One turn moves every row onto another: examples first, then more rows asked
Vor: [  5   6  -3  -3   9 -22  -2   3   4   5   9  14   0  27  22]
nosug: [-14  -8  15  23   1  16  10  -4   5   5   1 -17   8   2  12]
bipes: [-11 -20  11  19  -3  -1   6 -10   0  15 -19   2 -15  -1  -9]
manam: [  6  -1   3 -21  12 -29  -1  -4   0   4   5  -2   8  16   4]
bam: [  2   0   4 -19  10 -20   1   3   2  -6  13  -7  16  14  11]
mivep: [  2 -12   8  12  -2  13  -1  -5  11   1  -2  -3  -9 -15 -19]
kek: [  7  -9   8   9   3   4  -3 -14  10  15  -7  -5 -11 -11 -23]
mezib: [-17 -19  13  23  -7  12   9  -1   2  -1  -8  -3  -6  -4   0]
Devum: [ 10   0  10   8  10   5  -4 -18  12  21  -2 -15  -2  -5 -15]
Kul: [  3 -10   2 -21   6 -31  -1   0  -2  -2  -1   8  -1  11  -4]
topu: [  2   5  -3  -1   6 -16   0   8   5  -4  14  13   3  24  25]
Nefav: [ -6 -10  13  13  14  18   7 -14  14   7 -12 -18   9   5  -1]
vep: [  5   1  -4  -4   6 -26  -2   3   3   5   3  21  -7  24  15]
Pidus: [ -9 -20  11  14   7  15   7 -10  11   1 -20  -6  -4  -1 -12]
Gid: [ -2  10  -7  -9   2   0  11   4   1   3   9  24 -18  17  15]
puvi: [ -1  15  -7  -9   6   0  11   2   2   7  12  18 -13  20  19]
pusum: [ -7  -2  15  18   9   6   7 -16   4  24  -4 -21   7   9   9]
fala: [ -2  -7   4 -17   3 -16   3  10   1 -18  13   1  11   8   9]
lafe: [  1  -5  11  13   1  20   0  -4  13  -1   7 -13   2 -13  -9]
rofu: [  1  -4  -5  -2   1 -22  -1   8   2  -4   4  24  -9  20  14]
dar: [  0  14  -7 -10   6  -3  11   0   1  10   9  20 -16  20  16]
mif: [ -1  11  -8 -10   4  -4  11   2   0   8   7  23 -19  18  13]
sig: [  6   2  11  11   8  15  -2 -12  14  11   7 -20   6  -7  -7]
Vober: [-10 -16  12  15   8  21   8  -8  13  -2 -13 -12   4   0  -4]
sot: [ -5  -9  13  16   7  -5   5 -19   2  30 -16 -10  -7   7  -3]
megir: [ -5 -17  11  11  12   9   5 -16  12  12 -23  -8  -4   3 -13]
pireg: [ -3 -10  12  11  16  11   6 -18  13  16 -19 -16   3   6  -7]
Git: [ -2 -13   2 -18   0 -23   1   8  -1 -15   4  10   0   6  -1]
kego: [ -1  -1  -4   0   1 -16   0  11   4 -10  10  20  -3  20  20]
Lesu: [ -2  13  -7  -8   3   2  12   5   2   3  12  20 -14  18  18]

Kul goes to Git
rofu goes to kego
Where do these go?
pireg goes to megir
lafe goes to sig
mif goes to Gid
nosug goes to pusum

One turn moves every row onto another: examples first, then more rows asked
zonam: [ 24   3  11  12  23 -12  30 -19   1   5   5   1  -3  21  -9   6  10  -5
  17 -10  29  -2  16  -1 -16  17  -9  11   5  -8]
vori: [ 20  20   4  -6 -20  -1   7  19 -11 -17   0   7 -10   0  -5   7   0  12
  -4  -9  29 -17 -17   2 -17  10 -33   0   2  -7]
Ledug: [ 19   7   2  15   0  -6   7  -8   2 -12  -5   1   9  15  -6 -10  10  10
  -9  -3  40  -5 -27   0 -14  -7  14  -4   6  -2]
Tor: [ 28  20   8 -13   8 -20 -10  -3  -4   7  19  24 -17  -7 -20 -13  13  21
   9  -2  24 -12  12  -8 -11  -7 -21  19  -8  -2]
maf: [ 29  19  16  15 -18  -7   3 -23   1  -3  19  -7  -9 -20   3  -6  20  -5
   9 -20  31  -7 -18 -11 -11  20 -13   2   8  21]
pizot: [ 18   4   3  -9 -10  14  10   0  -6 -11   0 -11   2  14 -33   3   7   9
   1 -12  26 -27   0 -14  -4 -13   9  29  -8  -3]
sogo: [ 24   3  -4   2  -2  -1   7 -34   4   8  12   5   4  -3  -6  -1  36  17
  11 -20  37 -11 -12 -25 -12 -15  -1  23  -5  -1]
pona: [  9   7  21  12 -11  21 -12  -5  -2  -5  13  14 -21 -11  12  -3   2  12
  -4  -7  28  -8   0 -11  -3   9   0  15  19 -19]
gonip: [  8   9  26  19  -6  13   1 -14   4 -23  11   8   2 -22  -8   7  23  11
 -11  -4   5   2   0 -14 -18  -9 -24  19   5   5]
lin: [ 21   3  -3  -2  15 -23  16   3   1   1  10   3  -4  19  -7  25  19  19
  15 -15  14  -9  -6 -12  -7  22 -17  25   5 -13]
mab: [  4  20  25   5   6  20  -5  17   2   3  -4   5   5 -18   2  -9  18  -7
   0 -16  32 -14  -1  -4 -21  -2 -15  33   3   5]
rokal: [ 19  -3  21  -2  -9   5  21 -13   9 -15   8   7 -17 -17 -10  10  11 -11
  20 -26  30 -28   9   3  -4  -6 -24  22  -9  -6]
letod: [ 20   9  -2  18  16  -7  12  -3 -17  -8  13 -11  -7  25 -12   6  11  -8
  23  -8  10  -5  -9 -18  -4  22  -9  17   1  13]
Pev: [ 23  12   5  17  22  -8   0  -5  12 -18   0  25 -13  -4 -22 -17  19  -5
  10 -26  29  -8   4  -7   3 -11 -14  -6  18   4]
vamu: [ 16  13   6  -5   2  -4  -7   7  11   7  13  -7 -21  -7 -27   1  -3   5
   8 -14  -1 -11  -8  -5  -5  -7   1   2  21  18]

zonam goes to letod
mab goes to gonip
rokal goes to maf
Where do these go?
Pev goes to vamu
Ledug goes to pizot

One turn moves every row onto another: examples first, then more rows asked
pum: [ -4  17 -15   3  13  -1   6  13  15  -5   6  10 -22  -4   7  -9   2 -14
   3   9 -24  -1   7  10  -7  -5  10  10 -12]
sem: [  8  -3   5  -1  -9   4  -6 -16 -10   6  17 -12  13   4   1 -10   2 -19
  11  24  16   3  -2   0 -13   7 -12  -7  -7]
los: [-14 -10  -6  -1   2  -9   6 -16  11 -12 -14   0  -6  -2   6  -1  -9   0
  -4  28  23   9   0   1  10 -13  -8  -6   7]
luz: [  0  11   9   7  -9  -1  -3 -18  -6  12  -8   3  13 -12   9  13   7  -6
   5  -7  10 -16  -9  14 -14 -26   2  -5 -12]
dab: [ -9   7 -10 -15   3  -3  19  -1   9  -5   4   5   8  14 -12  -8  -8 -10
   7 -18   8  11 -12 -17 -11  12 -10  -5   8]
fiz: [ 16   1 -13  -8   3   7  10   5 -15  -5   0  15   6   1  13 -22  11 -12
   5  -4  -9  -2   0  17   0   3  29   3   3]
duve: [ -7   7 -12 -16  13   7 -14   1  -3  -5   3  16  -1  -5  28  -8   3   0
   3   8  -8   9  -5  19  19 -11  -2  -3 -21]
mudi: [ 10   8  -3  -6  -9 -24 -14  -6  -3  -6  -3   4 -10  -5  24 -18   6  -1
  -9 -20   8   8   6 -19   0   7   7   2  -1]
labi: [ -7  -6   6 -11 -11  -1 -13  18 -17   6 -13  -1 -14  -3  23  13   7  -6
  -2  -9  -5  23   1   8   6   0 -10   8  -4]
Farum: [ -8   8  13  -9   1   1   8  29  10   0  -7   1  -5  -9   4   7  10   1
  -5   1 -12   1  -6  29  -2  14  15   9 -15]
keta: [-20 -11  -4   4   9  -6 -16  15 -18  10 -11   2 -17   2  19  16  -5  -5
   5 -18   4   6  -8   0   4  -4   5   1  -1]
tumu: [-16 -13  -5   6  -2 -30 -17   0  -9  -8  -5  -5   3  -2   3  -8   1   1
  -9   7 -10   6   1 -15   1  22   6   4   1]
bir: [  8 -19  23  -5 -10  -1  10 -11  -5  -2  11  -5   3   8 -11 -12  -3 -16
  21  15  11  -7   0  -6 -12   2  -4   4   4]
Bufos: [-14 -16   1  -3   6   5  -2  13 -15  14   7  -6  25  -3   6 -15 -17   9
   9   2   9  -2  -6 -15   9  11  -9   9   2]
gebos: [  7  12   8   6   8   6   7 -12 -21  -2  16   0  22  -3  17  -4   3   0
   6   3  16 -10 -11  -9 -12   2   0  -7  17]
kini: [  1 -13   8 -12 -13  -5 -27 -19  -2  -7   9  15   9  -8  -5   7   1  -5
  -3  11  18   8 -13 -14  -7   3   4  -5 -14]
natav: [-12   8  -1  -5 -21  -2  18  16   0 -11  -1  16  21  -2  -1  10   4  19
  -2  21  10  11  13   7  -5  -9   4  -5   8]
Tok: [-25   7   4 -17 -19  -3  -9  14  11   2   0  14 -10  -9  -5   8  18   7
  10  26   2  -5   1  18  -4  -2   6   4   1]
Dod: [  1  -2  -9 -13   8  -3 -12   7   7  -4 -11  -1   0  -9   6 -17  14   3
  -3  -8 -13 -25 -13  27  12   0   8   0  -4]
repi: [  2   7  -7 -15   2   0  26  -4  -4   5   7 -12   1  18 -13  -6   3  17
   6  -2   1  15   6 -14  -5  12  -3   6  -4]
dusuz: [  5   3  20  -1   5  14  -9   1  26 -13  16  13   6 -17  10   8   2   6
   5  10  -8  -7  -1  14  10 -23  -4  -7  -2]
Bazut: [-23  12  -6  -7 -20   5  -1  -4  13   0   4   6 -19 -14 -15   5  -2  -7
  -1 -13 -14  -3  13   1 -14  -6 -14   0   1]
ledob: [ -5   5 -11  -8  -5   7  12  -5  13  -7  16   8   0   9  -3   6 -27  -4
  11 -10  10  -9   2 -15 -18  13 -11 -16   5]
zum: [ -4 -14  -6   5  10  -7  -2   7  -3  13  11 -14   8  11  19  -2 -12   3
   8   0  -7   6  -3 -14  15  19 -10   1  11]
devi: [ 10   1  -1 -12 -10  12  22  -3  -9  -8  25  -1   1   4  -7   3 -10  17
   5   2 -14   3  10  -9 -11  13 -11   6  -3]
Fene: [  7  -8  16   3  -6   9 -11 -12  -6   7  -8  -8  17  -4  -6  15  15  -6
  -6   3  -6 -13 -10  20  -3 -11  -3 -11  -5]
pudu: [ -5  -3   8   3  -7  -8  -2  -5  21  -1  11  16   7  -9  -5   3 -18  -8
  -8 -19 -10 -11  -3 -15 -10  20  15  -3  -7]
vafat: [ -8   5   6 -18   5  11 -15   3  12  -1  13  19 -20 -10   1   0  17  10
   7  -8   7 -15 -14  10  10 -13  17  -1   9]
fuga: [-12   3  14  -3  11  -6   4  13  23  -5  -2   3 -25  -6   4  10  -5   3
  -9  -9  20  -1 -16  12   3 -13   7   2 -14]
Sare: [ -2  12  -1   2  16  -1   5  13  23 -20  -3   5 -25   3   7   4   3  -1
 -17  13  -9  -1   6   1   3 -11  -6  -5  11]
bul: [  2  -9 -11 -12   9  20  -8 -12  19   4  20  11   1  -3  -4 -11  -7  -4
  12 -13   5   4  -3   8  15  -5  19 -11  -8]
tebu: [-12   3 -11  -5   8  -4 -12  23  -9 -13  -6  16   1  15  18   5   3   5
  -8  19   8  -1  -1  14   8 -17   2 -17  -8]
miz: [ -7  -6  -6   7  -6   3   3  30  15   4  -9   0  11  -2   1  -5  -7 -14
   5  15  -6   0  17  12  -5  20  16  -3   6]
Poni: [ -1   8   6   9  -3   4  -8  18  16  -2  12  13   8  -2   5   9   1   1
  16  18  -4 -18  12  18 -10 -19  16  -9 -13]
Disul: [  9  -3   4 -14 -15   5  -2  20  -9  13   4  -1  13   5  14 -21 -10   0
   4  -8  28   4   5 -15   1   0 -14   2  -3]
mozag: [ 10   3  19  -1 -22 -11   8  -5  11   0   8   1  -4  -4  -2   9  -5  20
 -18   0  -3   0  18 -16  -8   9   8   5 -13]
Kele: [  6  10   5 -10  -6   1 -14 -12 -15   3  -1  15  20 -10  15  10  11  17
   3   4   8  -5   0 -10 -11  17  24  -4  -3]
Rak: [  5   4  22  -4   1   3  20 -15  -5   2   1   1  11  -2  13  -7  -3  -1
  25   0  11 -17   2 -10 -11   9   3   1  20]
zep: [ 10  -5   8   5   6   4  12   1  13  -8  14   5 -14 -18  12 -11 -11   8
  -5  -8  15  12   0  -7  12 -26   4  13   4]
pamul: [  9   1  -5   0 -17 -17   7  18  -8   7  15   2   3  13  25  -9  -8  -9
   7  -9  10  14   0 -16  -3  -3 -14   8   2]
guvu: [-11   5  -7  -6 -11 -22  -3   8   8  -9 -17   1  -8  -9   5  -7   7  11
  -7  11  14 -16  -6  17   1 -25  -7   5 -11]
kan: [-11   9  -4  -2  -4  12   0   3  -1  -1   6  -1 -21  -3 -16   9   6  13
  -9 -19 -18 -16  15  -2  -8  -4   3  -5  12]

keta goes to kan
devi goes to sem
Where do these go?
zep goes to bul
tebu goes to Sare
dab goes to Rak
mozag goes to kini
Dod goes to Farum

